128 stands for zero in the data rows.
Here are some points, one per row:
[123 121 107 111 119 124 120 119 130 199 162 115 114 153 116 144 107 173 109 129 112 98 100 135
 126 79 99 67 108 129 138 130 102 88 93 191 193 132 110 155 98 203 155 118 149 103 142 107
 178 104 138 82 179 184 188 122 190 125 149 106 75 89 165 150]
[121 100 123 29 148 96 128 109 115 161 108 145 130 130 122 131 136 54 144 109 186 183 113 115
 108 186 145 104 101 131 141 103 141 160 137 146 83 90 138 93 137 104 189 76 106 144 146 66
 191 121 121 130 139 115 179 156 139 138 149 132 142 145 172 163]
[125 124 96 200 138 100 141 107 101 135 161 164 79 87 120 134 108 83 93 117 112 112 145 132
 100 127 126 71 148 124 118 144 120 193 163 165 145 103 77 124 80 153 148 139 125 116 117 149
 183 128 203 160 37 185 162 129 70 120 131 146 152 118 97 166]
[168 124 115 99 131 128 134 154 168 66 190 133 141 160 116 112 111 117 131 103 151 43 104 128
 126 110 104 107 128 145 134 215 182 165 107 127 120 148 77 135 168 115 111 90 124 211 127 94
 79 136 113 136 154 129 95 105 110 122 102 178 131 137 164 156]
[111 116 126 103 113 147 133 152 123 88 164 120 147 82 125 134 111 99 116 190 170 139 162 123
 118 91 132 159 88 108 193 170 117 147 200 130 146 127 142 110 102 195 56 115 131 149 136 171
 103 144 39 124 99 87 124 109 117 127 134 83 122 117 222 119]
[126 113 136 100 137 138 129 46 169 143 115 138 140 132 202 115 158 124 112 124 98 47 97 101
 119 143 70 163 127 114 105 142 91 144 196 104 111 102 165 135 160 77 93 245 123 149 118 124
 133 120 145 138 130 95 151 109 144 119 154 115 128 122 204 142]
[119 129 122 186 108 207 130 103 93 66 157 147 121 121 114 112 113 139 171 91 122 143 99 132
 130 157 121 171 179 144 151 128 119 94 92 137 163 136 99 124 109 103 188 112 138 85 107 114
 231 140 129 116 105 63 112 90 160 129 89 74 138 130 190 127]
[134 142 155 91 128 116 145 130 137 128 110 80 141 102 107 124 119 122 211 198 88 184 120 109
 137 114 48 122 175 128 88 117 192 157 127 176 140 123 121 150 124 95 81 129 166 144 129 114
 148 186 159 116 121 164 137 86 138 107 130 74 115 157 57 100]
[152 167 106 110 117 111 125 75 124 125 67 142 129 171 150 130 152 139 104 165 101 135 188 148
 174 95 119 168 62 108 91 123 165 151 162 196 145 178 89 117 180 101 196 139 121 85 154 157
 124 112 102 123 101 50 120 138 119 135 78 158 96 119 124 180]
[121 116 113 143 121 105 132 107 84 96 128 112 174 116 126 106 114 103 81 108 38 133 124 160
 112 121 98 139 175 111 179 143 110 91 147 155 122 115 179 102 120 123 164 48 77 96 143 180
 109 134 163 171 199 118 167 105 158 106 174 154 136 134 95 141]
[110 159 126 124 126 118 119 124 86 145 106 134 138 106 128 122 95 141 119 139 179 119 111 136
 96 134 180 77 169 113 83 54 124 231 88 168 151 139 198 150 145 124 155 114 127 76 123 147
 76 102 154 175 156 137 56 75 146 138 129 81 124 116 178 134]
[149 137 152 141 108 91 134 225 184 96 143 94 126 105 157 105 138 118 112 188 153 88 158 128
 145 141 89 79 103 137 145 96 110 95 41 101 90 110 117 101 169 113 132 174 115 129 109 157
 144 154 105 134 122 93 125 161 122 120 148 115 145 96 129 195]
[103 96 134 161 135 99 135 161 141 148 117 103 140 187 128 139 134 113 108 99 146 161 131 114
 106 137 133 112 143 185 134 145 130 101 200 120 123 133 116 119 90 122 149 176 145 191 127 128
 65 123 145 92 125 54 43 135 157 125 127 89 110 130 96 232]
[99 136 180 169 112 105 143 164 142 115 135 198 111 164 120 118 140 192 127 183 120 118 101 106
 124 101 201 156 92 75 117 84 143 118 132 108 140 121 115 91 114 74 85 96 136 181 150 105
 118 165 178 138 133 166 156 109 147 111 113 124 122 119 115 115]
[138 124 116 143 129 217 123 84 58 131 74 118 140 101 127 116 101 151 144 128 120 103 126 128
 108 106 179 78 106 105 133 149 146 58 126 175 35 106 135 122 143 119 141 149 142 165 115 138
 144 141 91 175 109 230 93 174 204 148 103 109 109 144 95 111]
[145 116 194 139 144 75 111 113 149 118 113 163 125 90 122 131 145 112 149 183 91 86 108 167
 139 137 186 131 185 199 105 96 69 95 116 120 124 138 99 105 129 155 102 116 154 143 162 104
 95 109 87 86 115 154 152 80 127 163 110 128 128 180 105 117]
[135 146 211 119 147 97 153 132 107 104 97 134 123 176 136 185 100 164 116 118 118 134 130 145
 162 126 129 119 132 138 97 91 122 105 104 138 146 113 135 163 105 157 68 103 64 220 125 115
 179 90 112 177 89 99 126 104 120 123 122 144 120 108 93 81]
[134 130 101 110 138 188 127 217 119 106 95 155 116 146 120 138 194 121 137 94 73 123 151 143
 201 114 111 104 98 127 95 130 156 92 131 76 104 139 147 140 94 124 94 108 120 110 141 121
 110 108 122 120 126 147 87 118 62 130 177 97 166 144 197 192]
[129 160 104 160 129 182 127 87 240 196 224 138 167 103 136 137 150 93 121 130 147 102 111 87
 150 134 131 125 107 95 133 95 150 85 143 112 90 153 108 141 140 118 176 74 113 142 152 154
 123 101 114 130 104 60 89 116 117 130 181 109 147 119 79 81]
[113 126 119 141 111 137 125 113 135 40 105 107 127 125 123 130 127 93 168 90 112 155 122 129
 129 88 151 150 89 131 46 118 83 167 112 99 183 69 142 124 139 191 239 128 164 154 112 115
 87 158 156 119 138 161 144 181 148 146 171 124 129 117 104 73]
[125 113 129 151 122 115 120 128 152 93 101 110 125 139 119 147 131 171 62 174 109 117 108 119
 131 243 152 138 145 94 105 97 194 106 130 114 178 117 124 146 113 141 89 123 181 165 91 115
 134 131 72 114 163 143 158 118 84 157 131 127 128 148 98 111]
[147 155 106 63 128 171 126 75 134 125 100 107 146 101 96 110 130 156 112 109 175 138 141 141
 137 167 144 143 115 135 211 157 102 83 85 161 139 152 126 120 117 138 109 165 110 128 136 116
 50 113 255 120 99 107 177 142 71 141 94 90 135 116 129 128]
[146 128 104 204 125 98 137 135 122 122 42 162 160 126 128 107 113 76 74 114 163 194 142 130
 131 172 104 132 117 122 147 158 119 173 102 91 93 172 72 168 130 127 132 156 112 93 140 114
 126 128 145 98 117 173 131 110 193 121 167 159 86 124 170 50]
[106 126 168 173 130 95 138 58 132 127 133 90 122 190 136 172 155 147 152 118 147 136 123 121
 111 117 82 107 115 167 130 96 168 114 95 49 139 117 106 102 112 145 79 120 109 83 144 136
 104 155 91 183 159 185 149 127 98 165 87 107 117 187 104 105]
[120 114 154 87 126 157 108 188 158 84 106 104 95 125 188 148 213 116 118 141 195 93 114 133
 91 99 91 101 121 170 120 129 136 97 184 116 125 188 119 148 116 102 135 90 139 119 103 156
 124 120 138 106 130 134 118 127 125 100 91 169 190 109 107 95]
[142 156 111 140 145 95 104 106 124 102 179 83 113 110 123 108 107 164 142 120 137 200 74 120
 141 102 100 204 161 118 187 75 132 130 153 160 95 116 140 120 118 146 143 172 127 102 147 92
 136 96 120 120 127 188 63 165 100 117 155 221 136 111 175 141]
[141 190 118 92 125 105 117 136 115 208 100 105 147 100 126 125 81 123 145 109 123 107 117 130
 113 134 151 214 142 104 124 193 131 136 139 0 118 145 141 125 139 163 158 98 115 113 91 149
 164 106 135 112 109 151 132 136 128 118 95 100 150 95 101 186]
[119 86 146 132 137 161 121 124 110 172 115 134 76 104 112 121 122 197 140 104 129 221 117 134
 119 66 168 98 143 105 157 183 105 173 109 115 111 134 104 140 158 103 185 172 117 120 94 124
 111 121 67 137 166 82 198 95 69 98 173 136 138 134 95 124]
[117 106 88 108 116 101 110 150 159 147 118 180 119 146 127 126 146 157 131 100 96 156 119 137
 117 96 143 132 191 135 123 90 90 157 114 175 109 122 101 143 165 165 17 78 169 112 98 152
 167 143 151 150 173 121 105 234 128 140 103 99 107 138 105 91]
[101 138 121 147 121 130 136 134 100 207 149 111 145 118 119 144 126 93 183 99 108 155 146 118
 113 166 163 142 146 130 66 181 130 64 89 182 151 90 125 114 134 87 97 153 99 106 104 175
 86 145 126 98 124 102 123 161 96 116 118 218 133 103 210 92]
[129 118 137 99 144 153 146 221 167 126 163 151 114 166 118 140 72 130 126 136 151 64 255 125
 127 133 81 138 137 154 145 110 109 103 197 116 111 91 141 149 140 91 162 141 144 84 130 90
 105 127 111 130 152 146 120 122 93 133 100 117 107 140 107 87]
[141 92 109 106 132 128 134 119 101 172 111 123 122 127 104 117 136 125 151 121 102 57 116 116
 138 114 199 123 85 142 205 124 136 216 80 93 163 128 217 130 84 121 132 163 131 103 160 149
 202 151 133 93 130 94 79 151 135 124 128 192 111 159 81 88]
[136 121 99 143 134 134 114 132 45 135 236 125 110 113 129 98 140 118 116 89 154 183 145 136
 147 174 91 149 90 104 79 155 102 135 131 126 139 180 196 121 153 130 63 146 133 102 150 94
 96 113 102 119 96 106 165 132 208 132 111 152 150 121 63 152]
There is one direction along which these points spread out most. Take the direction at right angles to it along which they spread out most. Go by this last direction. How many in every 100 of the points above lie lower along it than each point below? Round to a whole number. More than half of the points above lie lower than the first one.
[113 126 119 141 111 137 125 113 135 40 105 107 127 125 123 130 127 93 168 90 112 155 122 129
 129 88 151 150 89 131 46 118 83 167 112 99 183 69 142 124 139 191 239 128 164 154 112 115
 87 158 156 119 138 161 144 181 148 146 171 124 129 117 104 73] 73
[134 142 155 91 128 116 145 130 137 128 110 80 141 102 107 124 119 122 211 198 88 184 120 109
 137 114 48 122 175 128 88 117 192 157 127 176 140 123 121 150 124 95 81 129 166 144 129 114
 148 186 159 116 121 164 137 86 138 107 130 74 115 157 57 100] 88
[138 124 116 143 129 217 123 84 58 131 74 118 140 101 127 116 101 151 144 128 120 103 126 128
 108 106 179 78 106 105 133 149 146 58 126 175 35 106 135 122 143 119 141 149 142 165 115 138
 144 141 91 175 109 230 93 174 204 148 103 109 109 144 95 111] 76
[129 160 104 160 129 182 127 87 240 196 224 138 167 103 136 137 150 93 121 130 147 102 111 87
 150 134 131 125 107 95 133 95 150 85 143 112 90 153 108 141 140 118 176 74 113 142 152 154
 123 101 114 130 104 60 89 116 117 130 181 109 147 119 79 81] 6
[146 128 104 204 125 98 137 135 122 122 42 162 160 126 128 107 113 76 74 114 163 194 142 130
 131 172 104 132 117 122 147 158 119 173 102 91 93 172 72 168 130 127 132 156 112 93 140 114
 126 128 145 98 117 173 131 110 193 121 167 159 86 124 170 50] 48
[117 106 88 108 116 101 110 150 159 147 118 180 119 146 127 126 146 157 131 100 96 156 119 137
 117 96 143 132 191 135 123 90 90 157 114 175 109 122 101 143 165 165 17 78 169 112 98 152
 167 143 151 150 173 121 105 234 128 140 103 99 107 138 105 91] 79
[147 155 106 63 128 171 126 75 134 125 100 107 146 101 96 110 130 156 112 109 175 138 141 141
 137 167 144 143 115 135 211 157 102 83 85 161 139 152 126 120 117 138 109 165 110 128 136 116
 50 113 255 120 99 107 177 142 71 141 94 90 135 116 129 128] 9
[125 113 129 151 122 115 120 128 152 93 101 110 125 139 119 147 131 171 62 174 109 117 108 119
 131 243 152 138 145 94 105 97 194 106 130 114 178 117 124 146 113 141 89 123 181 165 91 115
 134 131 72 114 163 143 158 118 84 157 131 127 128 148 98 111] 82
[136 121 99 143 134 134 114 132 45 135 236 125 110 113 129 98 140 118 116 89 154 183 145 136
 147 174 91 149 90 104 79 155 102 135 131 126 139 180 196 121 153 130 63 146 133 102 150 94
 96 113 102 119 96 106 165 132 208 132 111 152 150 121 63 152] 21
[103 96 134 161 135 99 135 161 141 148 117 103 140 187 128 139 134 113 108 99 146 161 131 114
 106 137 133 112 143 185 134 145 130 101 200 120 123 133 116 119 90 122 149 176 145 191 127 128
 65 123 145 92 125 54 43 135 157 125 127 89 110 130 96 232] 24
[123 121 107 111 119 124 120 119 130 199 162 115 114 153 116 144 107 173 109 129 112 98 100 135
 126 79 99 67 108 129 138 130 102 88 93 191 193 132 110 155 98 203 155 118 149 103 142 107
 178 104 138 82 179 184 188 122 190 125 149 106 75 89 165 150] 70
[101 138 121 147 121 130 136 134 100 207 149 111 145 118 119 144 126 93 183 99 108 155 146 118
 113 166 163 142 146 130 66 181 130 64 89 182 151 90 125 114 134 87 97 153 99 106 104 175
 86 145 126 98 124 102 123 161 96 116 118 218 133 103 210 92] 12
